Questions about the row below.
1) The fourth entry?
2) The first entry from the left?
3) The third entry from the end?
4) The entry just right of -12?
5) The second entry from the right?
6) The third entry from the left?
array([  7, -32, -37, -28, -12, -16,  11, -31,  19,  35])
1) -28
2) 7
3) -31
4) -16
5) 19
6) -37

Read these off the matrix that follows. Counting starts at 0.
1) Find the entry at row 1, column 0.
2) Find the entry in row 1 and column 1.
3) Find the top-right entry.
4) Find the top entry of the column that holds the largest entry.
5) Find the entry just left of the smallest entry.
6) Find the entry at row 2, column 2.
7) Find the entry at row 0, column 1.
8) Find the entry in row 2 and column 0.
|  16 |  19 | -16 |  11 | -21 |  23 | -14 |  12 |   5 | -14 |  -7 | -19 |   4 |
|   5 |  26 | -25 |  24 | -13 |  26 |  -9 |  23 |  19 | -30 | -18 | -27 |  19 |
| -24 | -18 |   9 |  -6 |  25 | -18 |   1 | -10 |  -3 |   4 | -12 |  11 |   5 |
|  16 |  20 | -17 |  12 | -20 |  23 | -13 |  13 |   7 | -15 |  -7 | -19 |   5 |
|  22 |   9 |  -7 |  -1 | -21 |  15 | -13 |   1 |  -5 |   0 |   3 | -10 |  -8 |
|  -1 | -33 |  26 | -31 |  12 | -26 |   0 | -30 | -28 |  33 |  11 |  25 | -24 |
|   7 | -26 |  22 | -29 |   1 | -17 |  -5 | -27 | -27 |  32 |  13 |  20 | -26 |
| -22 | -26 |  17 | -16 |  25 | -24 |   1 | -20 | -13 |  16 |  -6 |  19 |  -4 |
|   5 |  14 | -12 |   9 | -11 |  16 | -15 |   9 |   5 | -12 | -11 | -14 |   7 |
| -22 |  -2 |  -3 |   6 |  14 |  -4 |  -9 |   1 |   6 |  -9 | -20 |  -1 |  14 |
|  -9 |   6 | -12 |  13 |   7 |   7 |   2 |  10 |  11 | -19 | -16 | -12 |  15 |
|  22 |  10 |  -7 |   0 | -22 |  16 | -13 |   2 |  -4 |  -1 |   2 | -11 |  -7 |
| -22 | -19 |   9 |  -7 |  24 | -18 |   3 | -11 |  -5 |   5 | -10 |  11 |   3 |
1) 5
2) 26
3) 4
4) -14
5) -1
6) 9
7) 19
8) -24

[[ 0.7  0.5  0.3 -0.5  0.1  0.0]
 [ 1.5  0.4  0.6 -0.8  0.1  0.5]
 [ 1.0  0.5  0.4 -0.6  0.1  0.2]
 [ 2.4  0.8  0.9 -1.7  0.1  0.4]
 [ 1.8  0.8  0.8 -1.5  0.0  0.1]
 [ 1.7  0.4  0.6 -0.5  0.1  0.4]
 [ 2.7  0.8  1.1 -1.9  0.0  0.6]
 [ 2.6  0.7  1.0 -1.8  0.0  0.6]
 [ 2.3  0.7  0.9 -1.9  0.0  0.5]
 [ 0.5  0.3  0.2 -0.3  0.1  0.1]
 [ 1.3  0.6  0.6 -1.2  0.1  0.1]
 [ 2.7  0.7  1.1 -1.8  0.1  0.7]]
The 1st entry, reading row by row is 0.7
What is the 2nd entry from the end, reading row by row? 0.1
The second entry on the main diagonal is 0.4
What is the entry in the bottom-left corner? 2.7
The 3rd entry on the diagonal from the top-right corner: -0.6
The entry in the bottom-right corner is 0.7
The smallest entry in the first column: 0.5
What is the entry in the top-right corner? 0.0
What is the 5th entry from the end, reading row by row? 0.7
What is the smallest entry in the first row? -0.5
The 3rd-last entry, reading row by row is -1.8
What is the 4th entry from the end, reading row by row? 1.1
What is the second entry, reading row by row? 0.5

[0.04, 0.12, 0.12, 0.13, 0.16, -0.24, 0.14, 0.02, -0.14, 0.02, 0.19, 0.18, 0.06, 0.10, 0.07, -0.02]
The 2nd entry from the left: 0.12
The 1st entry from the right is -0.02
The 2nd-last entry -> 0.07
Read off the entry just right of 0.18.
A: 0.06
Read off the first entry.
A: 0.04
The third entry from the right -> 0.10
The entry just left of 0.06 is 0.18
The third entry from the left: 0.12
The fourth entry: 0.13
Read off the third largest entry.
A: 0.16
The minimum -> -0.24
Read off the largest entry.
A: 0.19
Read off the entry just left of the largest entry.
A: 0.02

Read these off the row that follows.
1) Give the entry just right of 191.3.
2) Give the entry just right of -118.4.
3) Give the entry just right of -27.3.
[ -27.3   31.1  -28.3  191.3    7.1 -169.1 -118.4  -34.1]
1) 7.1
2) -34.1
3) 31.1

Questions about the array below.
1) Which number is the entry just right of the smallest entry?
2) Which number is the entry just right of -5?
3) Which number is the entry directly above 0?
4) Which number is the last entry in the row that holds the smallest entry?
5) Which number is the smallest entry in the first row?
6) Which number is the entry in the top-left corner?
7) Which number is the largest entry in the last column?
8) Which number is the entry in the bottom-right corner?
|  -6 |   4 |  25 |  17 |  11 |  11 | -17 |
|   5 |  -4 |   9 |   2 |  10 |  -7 |  -2 |
|  16 | -14 | -12 | -15 |   2 | -15 |  11 |
|   5 |  -7 |  29 |  15 |  20 |  -6 | -17 |
|   3 |  -1 |  15 |  13 |   5 |  -2 | -16 |
|  -7 |   4 |  22 |  17 |   8 |  10 | -18 |
|   8 |  -5 | -19 |  -1 |  -9 |  -6 |   2 |
|  13 | -12 |  11 |   7 |   7 | -10 |  -9 |
|  -8 |   9 |   0 | -16 |   4 |   9 |   9 |
|  14 | -15 |  14 |   7 |   4 | -12 | -12 |
|  -7 |   3 |   6 |  -6 |   8 |   4 |   3 |
1) -1
2) -19
3) 11
4) 2
5) -17
6) -6
7) 11
8) 3

Questions about the table below.
1) The entry in the bottom-left corner?
2) The last entry, reading row by row?
3) The first entry on the diagonal from the top-right corner?
4) The 4th-last entry, reading row by row?
5) The 3rd entry from the end, reading row by row?
6) The smallest entry in the first column?
7) The top-left entry?
8) The entry just right of the centre entry?
[[7 4 4 7 5 5 4 7 6 8 6]
 [3 5 7 3 5 4 6 4 5 3 4]
 [4 5 5 5 7 6 7 6 4 5 7]
 [4 5 6 2 7 7 6 3 3 5 6]
 [8 6 4 9 5 6 4 8 6 7 6]]
1) 8
2) 6
3) 6
4) 8
5) 6
6) 3
7) 7
8) 7

A = |   8 |  18 | -28 |  26 |   7 | -18 | -33 |  17 |
The entry just left of 26 is -28
The entry just left of 18: 8

M =
14,27,16,15,-27
11,-14,-14,22,-4
8,31,-21,-28,-31
28,4,-26,32,-14
-15,34,-2,4,-36
-7,10,8,-6,7
26,-25,-23,-11,29
8,35,-9,-33,-32
-7,35,-13,30,-36
7,35,-2,-32,-33
-18,-5,-31,-4,24
23,31,21,8,-32
5,12,1,-23,-25
The bottom-left entry is 5
Read off the entry just right of 26.
-25
The top-right entry is -27
Read off the entry at the centre.
-23
The third entry in reading order -> 16
Read off the last entry, reading row by row.
-25
The entry directly below the centre entry: -9
The entry directly above the centre entry -> 8
The 2nd entry on the diagonal from the top-right corner is 22
Read off the 3rd-last entry, reading row by row.
1
Read off the largest entry in the last column.
29
The first entry in reading order: 14
The entry just right of -9 is -33
The entry just left of -5 is -18
The second entry on the main diagonal is -14
The largest entry in the last row is 12
The entry just right of -6: 7
Read off the 3rd entry on the main diagonal.
-21
Read off the entry just right of -26.
32
Read off the entry just right of 23.
31
The entry just left of 16 -> 27
The entry directly above -11 is -6
